In the rows, 128 means zero.
Each named move below is a turn or a mirror, shown by a few rows before and after it. Which moves, in which order, take the first row of each later pair to the second? The first pair is answered.
k86:
[110 171 133 141 152  99 136 148 134 159 131 123 148 161 130]  ->  [111 150 123 140 161 117 123 137 145 172 120 119 142 167 126]
[ 99 132 115 122 109 172  94  94 109  90 123 185 146 106 110]  ->  [ 97 141 121 121 106 167 100  99 105  82 128 185 145  99 110]
[121 169  96 137 158 128 159 125 122 182 114 138 140 157 134]  ->  [123 176  97 137 147 123 163 130 121 180 117 145 139 156 133]
k216:
[124 129 117 161 142 111 150 151 141 106 120 118 142 144 136]  ->  [131 112 118 158 138 118 149 142 145 113 122 100 140 139 143]
[126 138 149 111 103 128 131 118 119  96 138 150 134 108 127]  ->  [129 110 151 109 106 133 126 110 123 106 141 127 124 102 133]
[110 191 121 123 109 144 124 133 106 111 150 191 150 108 125]  ->  [128  72 128 110 127 165 114  88 125 153 157 108 134  86 150]
k676:
[154  43 152 143 145 131  98 115 141  90  55  79 113 181 122]  ->  [129 148 141 155 125 132  95 140 113  44  51 185 135 179  94]
[ 98 159 130 130 123 161 123 112 111 100 143 186 136  84 116]  ->  [118  71 141 121 131 163 132  90 128 136 153 106 117  78 142]
[130 113 137 133 107 176 118 122  97  99 175 164 142  72 110]  ->  [160  47 139 131 132 169 101 126 131 136 151  92 116 105 119]
Pairs:
Between the rows of a pair lie two moves.
[137 183 169 138 103 115 133 162 118 171 142 134 136 166 159]  ->  [129 167 144 143 134 146 102 144 133 193 112 153 132 186 150]
k86 k216
[155 191 120 145  91 123 146 134 125 142 146 126 156 121 141]  ->  [170 149 122 146 110 117 140 140 147 162 130  82 143 143 146]
k676 k676
[123 110 109 129 153 137 132 113 145 175 120 107 126 128 137]  ->  [104 156 107 130 141 138 139 117 123 152 136 159 144 104 134]
k676 k676
[124 148 156 120 109  87 113 158 120  83 134 133 107  69 142]  ->  [130 154 157 126 114  78 107 168 126  88 127 125 104  88 144]
k676 k216
[111 174 140 133 106  64 157 180 126 150  86 136  92 144 117]  ->  [ 89  78 107 123 133 138 123 103 134 201  85 122  93 104 122]
k676 k86
[118 117 119 124 148 162 114 100 125 144 121 140 131 105 128]  ->  [121 130 112 131 156 155 108 109 135 142 102 156 131 128 119]
k676 k676
[132  98 101 128 152 111 106  85 124 202 121  80 108 108 129]  ->  [111 168 109 127 117 108 136  91  86 169 162 136 134  60 131]
k216 k676
[135  76 133  95 139 136  71  83 161  99 101 108  95 158 116]  ->  [129  83 130  94 135 144  65  84 154  92  97 132 100 155 109]
k676 k216
[ 91 205  88 140 160 127 168 130 108 197 117 140 159 134 149]  ->  [ 85 174  84 130 159 145 170 109 106 208 130 131 159 109 158]
k86 k676
[109 161 130 118 110 140 105 124 113  75 143 172 119 120 114]  ->  [112 153 137 109 105 134 120 123 101  80 163 162 122 105 129]
k676 k216
[138 102 123 147 196 132  88 184 175 152  84 140 133 210  44]  ->  [ 89 114 101 129 178 196  83 126 132 138 127 225 166 127  43]
k676 k86
[115  93 147 131 132 156 116  91 136 104 136 126  91  80 152]  ->  [122 159 135 156 152 128 100 138 156  93  95 161  84 146 124]
k676 k216
[ 67 156 121 101 100 180 187  96 102 163 155  93 159  91 131]  ->  [ 82 224 111 125 120 145 177 148 128 154 110 119 145 170 104]
k676 k216
[111 167 103 134 150 149 107 130 141 133  99 178 124 160  83]  ->  [132 187 149 123 101  94 159 158 113  97 149 147 134 125 117]
k216 k86
[125 151 112 118  98 144 161 156 129  90 104 158 128 105  87]  ->  [127 128 120 108  88 144 175 148 120  90 124 138 127  80  99]
k676 k216
[143 154 109 131 140 123 123 155 143 138  79 104 154 197  96]  ->  [151 165 131 128 118  91 153 170 129 118 109  88 155 182 111]
k216 k86
[133  96 130 118 130 132 117 128 145 126 129 101 125 112 132]  ->  [145 124 139 120 125 108 127 147 143 114 126 102 124 130 134]
k86 k676
[ 99 182 112 137 165 127 134 161 113 223 136 146 138 128 149]  ->  [103 166 107 133 174 130 125 158 124 231 125 138 131 136 145]
k216 k676
[140 116 147 121 115 121 148 131 111 113 159 113 129 108 140]  ->  [127 165 128 130 122 127 137 143 113 105 142 162 132 127 119]
k86 k216
[ 85  89 119 137 142 170 133  81 115 124 145 128  89  93 154]  ->  [116  78 139 139 138 123 149 109 130 129 135  67  70 123 165]
k86 k676
[ 99  85 102 136 131 195 105  68 116 167 135 180 160 100 121]  ->  [ 94 165 115 141 105 168 132 104  98 129 143 219 174 105 117]
k216 k86
[134 121 112 144 156 125 112 108 115 201 117  97 118 106 159]  ->  [113 181 107 149 142 125 112 121  94 170 120 165 133 100 143]
k676 k676
[131  89 157 128 109 153 147 107 125 129 160  89 113  90 138]  ->  [115 103 120 136 145 190 107  91 141 146 118 132 113 121 113]
k216 k86
[107 136 126 171 132 121 128 141 155 120 118 129 125 145 144]  ->  [ 98 121 117 166 133 140 121 117 148 131 124 136 127 127 146]
k676 k86
[129 151 121 135 120 114 115 133 133 133 117 151 120 156 121]  ->  [126 114 131 125 108 124 124 102 118 139 150 130 122 111 143]
k676 k216
[122 105 145 122  96 127 115 125 124  77 128 172 114 105 131]  ->  [125 125 144 125  97 115 119 140 131  72 125 178 113 127 125]
k676 k216
[136 178 107 103 121 170 107 127 150  98 110 163 148 161 132]  ->  [153 174 144  93  89 137 145 139 132  80 147 124 150 132 155]
k216 k86
[116 131 112 141 168 136 138 122 143 200 114 113 124 145 136]  ->  [110 184 116 140 156 119 153 146 133 174 116 143 137 148 133]
k216 k86
[117  78 105 131 177 163 133  86 119 215 150  94 125  93 143]  ->  [ 92 173  78 150 184 164 117 119 115 195 121 186 138 120 109]
k216 k86
[ 95 121  95 119 151 142 103  81 146 161 133 190 126 130 100]  ->  [ 91 136 100 118 141 141 110  77 133 153 149 200 131 123 105]
k676 k216
[162  79 167 128 119  76 155 153 137 107 127  55 111 137 153]  ->  [153  95 127 142 163 104 100 148 166 124  65  97 105 191 114]
k676 k86
[116  96 108 128 144 172  77 103 134 127 104 181 125 114 103]  ->  [134  75 158 111 100 135 137 113 106 111 163 123 134  67 146]
k86 k676
[163  93 117 109 186  96 160 147 124 179 106  81 125 165 171]  ->  [146 130  93 124 203 114 144 154 126 181  77 135 132 188 147]
k216 k86
[104 186 146 124 138 134 170 131 116 143  93 131 115 139 111]  ->  [ 98 133 142 111 142 164 165  91 109 167 112 111 110 105 121]
k676 k86
[153 140 151 116 111 123 110 152 131  81  92 150 115 173 111]  ->  [132  79 133 102 121 174  95  96 123 110 108 144 120 128 121]
k676 k86
[121 152 144 121 106 111 170 143 100 127 164 110 128 115 140]  ->  [141 125 138 124 134 101 151 149 128 146 130  74 108 156 138]
k216 k676
[148  89 139 149  63 152 126 144 147  93 160 138  96 102 113]  ->  [156 126 132 161  76 136 117 169 159  86 138 152  92 140 100]
k676 k216
[154  69 150  97 163  92 151 143 110 135 122  90 138 170 128]  ->  [144  88 120 105 190 116 124 138 120 146  91 131 137 191 103]
k216 k86
[115 133 128 167 144 129 100 166 183 112  86  95 123 151 106]  ->  [ 88 129 107 163 146 173  88 126 165 114  93 142 137 116 100]
k676 k86
[101 158 126 150 120 127 133 138 135 127 159 147 144  88 144]  ->  [106 176 135 154 124 115 134 156 140 126 155 143 141 103 144]
k676 k216
[132  90 131 127 120 145 103 116 129 103 124 116 126 140 113]  ->  [127 114 138 128 103 142 118 116 110  86 145 135 137 117 117]
k216 k676
[178 134 171 134  82  74 119 141 132  84  89 108 120 194 100]  ->  [159 165 164 134  67  83 119 139 115  65  98 148 130 174  92]
k216 k676
[134  57 103 111 135 128 129 101 115 166 151 111 139 133 141]  ->  [139 160 112 126 123  79 144 165 119 123 132 152 141 179 118]
k676 k86
[122 155 137 127 113 108 156 139 109 124 131 120 129 130 134]  ->  [116 142 107 130 139 137 118 126 128 139 102 138 124 151 116]
k86 k676
[125 144 111 137 121 119 103 131 127 124 131 154 144 113 101]  ->  [123 118 115 133 122 128 105 111 125 139 143 138 140 101 109]
k86 k676
[122 145 115 153 156 134 128 140 144 159  97 126 131 138 119]  ->  [130 112 125 147 150 130 137 131 146 165 118  87 126 122 136]
k86 k216
[123 159 130 151 119 156 134 122 133 102 117 163 138 132 104]  ->  [139 112 124 147 136 163 119 113 153 125 100 128 124 152 103]
k216 k676
[145 104 147 132 120 110 121 160 135 134  86  87  98 168 123]  ->  [114 135 157 120  79 129 151 134  84 102 147 134 129  88 133]
k676 k676
[134 123 136 155 143 156 106 132 144 118 121 123 114 140 115]  ->  [144 108 146 147 130 141 117 132 139 112 136 102 111 126 127]
k86 k216
